Here are some points, each followed by its number:
[-1.52 -0.03  0.29  0.04 -0.41  0.01  0.14  0.01  2.95  2.26 -0.63  0.36] 0
[-0.6   0.49 -0.03 -0.48 -0.16  0.04  0.02  1.47 -1.18  0.27 -0.01  0.  ] 1
[-0.61  2.22  1.57  0.26 -0.83  0.28 -0.29 -1.18  4.56  0.57 -0.41  0.69] 2
[ 0.52 -2.08 -1.11  0.57 -1.08  0.81 -0.81  1.09 -2.07  1.25  0.91 -1.09] 3
[-1.11 -1.18 -0.25 -0.84 -0.1  -1.85  0.81 -0.38  1.19  1.53 -1.37  1.25] 4
[-0.14  1.18  1.08  0.61 -0.61  1.93 -1.12 -0.2   2.07 -0.22  2.17 -0.38] 5
[-0.02 -0.85  0.18  1.49 -1.43  0.71 -1.33  0.32  0.03 -0.39  1.18 -0.77] 6
[-0.02 -1.13 -0.42  0.04 -1.32 -0.98  0.08  0.01  0.31  1.99 -0.01 -0.03] 7
[-0.02  2.    0.33 -0.19  0.07 -0.48  0.64 -1.21  1.69 -0.74 -0.76  0.  ] 8
[-0.9   3.66  0.79  0.18  0.12  1.46  0.31  0.56 -0.74 -2.04 -0.35 -1.27] 9
[ 1.23 -0.03  0.87  0.98 -0.04 -1.03 -0.45 -0.65  1.88  0.34 -1.44  0.27] 10
[-0.02  0.51 -0.03 -0.43 -0.09  0.07  0.42  1.59 -1.13  0.21 -0.91  0.  ] 11
[-0.14 -0.24 -0.03 -1.1   1.86 -1.4   0.02 -1.17  1.93  1.37 -1.58  3.46] 12
[ 0.94  2.52  1.97  1.24 -0.52  1.83 -0.62  0.84  0.03 -0.03  0.65 -1.02] 13
[-0.47  0.37  0.07 -0.58 -0.04  0.18  0.32  1.34 -1.15  0.31 -0.91  0.16] 14
[ 1.19 -1.16  0.11  0.42 -1.59 -1.53  0.16 -0.25  0.76  0.58 -1.12  0.02] 15
[ 0.86  1.7  -0.08  1.05 -0.63  0.22  0.16  1.01 -3.36 -2.24 -1.34 -1.62] 16
[-0.72 -2.14 -0.03 -0.41 -0.04 -0.1  -0.04  0.51 -1.18  0.85  1.23  0.  ] 17
[ 0.02 -0.25 -0.03  0.94  0.68  0.83 -0.06  0.01  0.03 -0.03  2.45  0.  ] 18
[-0.49  0.72  0.16  0.5  -0.04 -0.83  0.74 -1.24  0.25 -2.1  -0.01  0.  ] 19
[-0.51  0.77  0.16  0.04 -0.04 -0.82  0.76 -1.26  0.2  -1.97 -0.12 -0.8 ] 20
[ 0.2   0.03 -0.52  0.72 -0.75 -1.74  0.53 -0.82 -0.94 -1.03 -1.82 -0.62] 21
[ 0.06 -1.59 -1.2  -1.81  1.95 -1.81  0.85 -1.04  0.77  1.69 -1.21  3.19] 22
[-1.15 -1.16 -0.03 -0.8  -0.02 -1.83  0.77 -0.38  1.26  1.58 -1.31  1.3 ] 23
[ 0.01 -1.58 -1.17 -1.79  1.93 -1.82  0.91 -0.93  0.03  1.67 -1.21  3.19] 24
[-0.26 -0.65 -0.68 -0.21  0.64 -1.25  1.25 -0.99 -0.92 -1.71  0.28 -1.1 ] 25
[-0.02  2.46  0.68  0.04 -0.04  2.38 -0.27  1.46  0.64  0.99 -0.01 -0.73] 26
[-0.93  2.44  0.71 -0.44 -0.35  2.35 -0.32  1.46  0.03 -0.03 -0.19 -0.71] 27
[ 1.55 -0.87  0.2   0.04 -1.44  0.7  -1.34  0.27 -0.48 -0.39 -0.01 -0.76] 28
[-0.02 -0.03  0.24  1.54 -1.56  0.01 -1.28  0.34 -0.47 -0.03  1.11 -0.79] 29
[-0.02 -0.03 -0.03 -0.81  1.9   0.53 -0.09  0.67 -0.51  0.04 -1.15  2.37] 30
[ 1.37 -1.23 -0.12  0.36 -0.04 -1.3   0.09  0.01  0.03  0.66 -1.06  0.02] 31
[ 1.32 -1.56 -1.29 -0.88  0.73 -0.89  0.12 -0.37 -0.15  2.05 -1.58  1.85] 32
[-0.57 -2.26 -0.91 -0.48  0.25 -0.08 -0.11  0.44 -1.21 -0.03  1.29  0.23] 33
[-1.04  2.56 -0.03 -0.41 -0.42  2.23 -0.19  1.56  0.6   0.88 -0.23 -0.71] 34
[ 0.78  1.74 -0.05  1.04 -0.72  0.17  0.2   1.02 -3.34 -2.3  -1.4  -1.68] 35
[-0.69 -2.2  -0.92 -0.39  0.16 -0.1  -0.1   0.45  0.03 -0.03 -0.01  0.  ] 36
[-0.38  0.75  0.19  0.51  0.44 -0.79  0.75 -1.36  0.23 -2.05 -0.17 -0.86] 37
[ 0.84 -0.13  0.95  1.32 -0.27  1.57 -1.12 -0.12  0.62 -1.46  2.85 -0.96] 38
[ 0.16 -1.66 -1.14 -1.86  2.08 -1.81  0.02 -1.04  0.7   1.73 -1.19  0.  ] 39
[ 0.49  0.82  1.42  0.86 -0.45 -0.07 -0.32 -1.16  3.15 -0.68 -0.01  0.07] 40
Which two points above are nearest to each new point? Their numbers follow each, nearest first.
[-0.22 -0.72 -0.62 -0.19  0.56 -1.18  1.27  0.01  0.03 -0.03  0.2  -1.14] 25 36
[ 0.56 -2.16 -1.04  0.49 -1.09  0.01  0.02  1.14 -2.07  1.2   0.87 -1.17] 3 17
[-1.67  0.94  0.33 -0.71 -0.51  0.3   0.23 -0.24  2.99  2.16 -0.69  0.33] 0 2
[ 1.1   0.16  0.74  1.09 -0.04 -0.98 -0.48 -0.67  1.96  0.37 -1.42  0.3 ] 10 40
[-0.02 -0.18 -0.03 -1.03  1.99 -1.38  0.33 -1.29  1.91  1.39 -1.51  3.56] 12 22
[-0.02  1.13  0.97  0.64 -0.04  1.99 -1.24 -0.17  2.23 -0.17  2.23  0.  ] 5 38
[ 0.05 -1.62 -1.22 -1.81  1.99 -1.81  0.81 -1.05  0.85  1.73 -1.21  0.  ] 39 4
[-0.15  1.21  0.96  0.04 -0.59  2.   -1.13  0.01  2.15 -0.16  2.2   0.  ] 5 38
[-0.19 -0.72 -0.69 -0.2   0.66 -1.15  1.23 -1.08 -0.9  -0.03  0.29 -1.08] 25 20
[ 0.33  0.92  1.49  1.02 -0.57 -0.08 -0.19 -1.06  3.09 -0.73  0.21  0.12] 40 2
[-0.37 -0.64 -0.65  0.04  0.44 -1.23  0.02 -1.01 -0.87 -0.03 -0.01 -1.15] 25 21
[-0.28  0.33 -0.67 -1.74  1.74  0.49  0.16  0.01  0.03  2.39 -0.01  2.29] 30 32
[ 1.26 -1.55 -1.38 -0.89 -0.04 -0.93  0.08 -0.34 -0.06  2.01 -1.55  1.85] 32 31
[ 0.87 -0.52 -0.4   0.05  1.96  2.14  0.02 -0.13 -0.25 -0.03 -0.01  0.85] 30 18
[-0.02 -0.73 -0.65 -0.18  0.63 -1.21  1.25 -1.08 -0.94 -1.66 -0.01  0.  ] 25 19
[ 0.54 -2.11 -1.02  0.55 -1.02  0.76 -0.84  1.18 -2.14  1.23  0.94 -1.06] 3 17
[-0.14 -0.23 -0.03 -1.09  1.83 -1.39  0.31 -1.16  0.03  1.36 -0.01  0.  ] 39 23
[ 0.11  2.38  0.59  0.84  0.45  1.12  0.31  0.57  0.03 -3.29  0.31 -1.91] 9 37
[-0.2   1.13  1.    0.04 -0.58  1.94 -1.18 -0.15  2.15 -0.03  2.22 -0.36] 5 38
[ 0.86 -0.1   0.99  1.32 -0.29  1.58 -1.04  0.01  0.63 -0.03  2.8  -0.99] 38 18
[ 0.47 -1.46 -0.03 -0.09 -0.04 -2.18  0.02 -0.51 -2.08 -0.73 -1.39 -0.89] 21 31
[-0.79 -2.11 -0.99 -0.32  0.08 -0.06 -0.07  0.53  0.03  0.83 -0.01  0.27] 36 17
[ 0.19  0.01 -0.42  0.7  -0.76 -1.8   0.57 -0.74  0.03 -1.04 -1.85 -0.64] 21 20
[-0.75 -2.17 -0.84 -0.41  0.1  -0.16 -0.07  0.59  0.03  0.79 -0.01  0.19] 36 17
[-1.4   2.04  0.25 -0.15  0.19 -0.43  0.67 -1.33  1.65 -0.73 -0.71 -0.16] 8 20
[ 0.45  0.82  1.48  0.04 -0.38 -0.12 -0.32 -1.09  3.07 -0.71  0.3   0.15] 40 8
[-0.89  3.62 -0.03  0.19  0.18  1.52  0.22  0.54  0.03 -2.02 -0.3   0.  ] 9 27
[ 0.   -0.26 -0.44  0.04  0.67  0.98 -0.11 -0.33 -2.21 -0.03  2.49 -1.87] 18 33
[-0.18 -0.71 -0.58 -0.2   0.64  0.01  1.22 -1.02 -0.97 -1.71 -0.01 -1.09] 25 20
[ 1.13  2.44  1.99  0.04 -0.31  1.78 -0.66  0.75  0.03 -1.96 -0.01 -0.95] 13 9
[-0.16 -0.03  1.    0.6  -0.59  1.95 -1.19 -0.22  2.16 -0.17  2.19 -0.41] 5 38
[ 1.05  2.46  1.91  1.19 -0.51  1.92  0.02  0.63  0.74 -1.98 -0.01 -1.07] 13 9
[-0.78  3.59  0.68  0.12  0.25  1.53  0.19  0.01  0.03 -2.   -0.27 -1.26] 9 27
[ 0.5  -2.16 -1.08  0.57 -1.07  0.85 -0.91  1.17 -2.07  1.26  0.94 -1.09] 3 17
[-0.02 -0.03 -1.37 -0.06 -0.47 -2.1   1.03 -0.53 -2.03 -0.67 -1.4  -0.91] 21 25
[-1.54  0.89 -0.03 -0.72 -0.41  0.38  0.12 -0.35  2.94  2.22 -0.01  0.38] 0 2
